A single turn carries every row of the set below to another of its rows. Some are shown first; where does it send the rows asked next?
z773: [ -9  32  21  31  -4 -16  18 -30  29  15  16 -28]
z551: [ -4  24 -15  14 -15  20  35 -25  17  30   9 -19]
z355: [  0  19   7  19 -29   5  32 -30  32  24  17  -7]
z836: [ 14  15  33   4   7  21   1 -12  10   4  19 -10]
z556: [-15  30   8  14  10  -5  33 -21  20  20  13 -35]
z512: [  3  35  -6  36 -29  16  13 -32  19  24  10 -15]
z96: [  4  33   0   2   0  -9  -6 -36 -12   7  27  -3]
z532: [  4 -15   0  12  13   2  -6 -38   7  13   7 -19]
z307: [  0  31  20   4 -13   7  18 -11 -10   6  23   9]
z990: [  5  -8  18  20  -2  29  11 -17   2  18  -3 -20]
z838: [-27  26  -6  27  -9   3 -16 -22   5  25   2   3]
z369: [-26  17  21  13 -10   3   0  -8  23  21  10  13]
z133: [ -9  41   4  37   5   2  11 -26  15  18   8 -39]
z467: [11 13 26  9 10 20 -1 -8 10 -1 19 -4]
z747: [ -4   6  -7  21 -16 -13   0 -47 -13  20   8  -9]
z685: [  1  27  -6   5   5 -10  -6 -32 -11   3  28   2]
z892: [  7 -11   2   8  10   3  -4 -42   4  20   5 -26]
z957: [-30   3  -2   9   4  14   5 -11  14  32  -5  -6]

z892 turns into z96
z685 turns into z467
Now these:
z556 turns into z133
z957 turns into z838
z990 turns into z747
z512 turns into z355

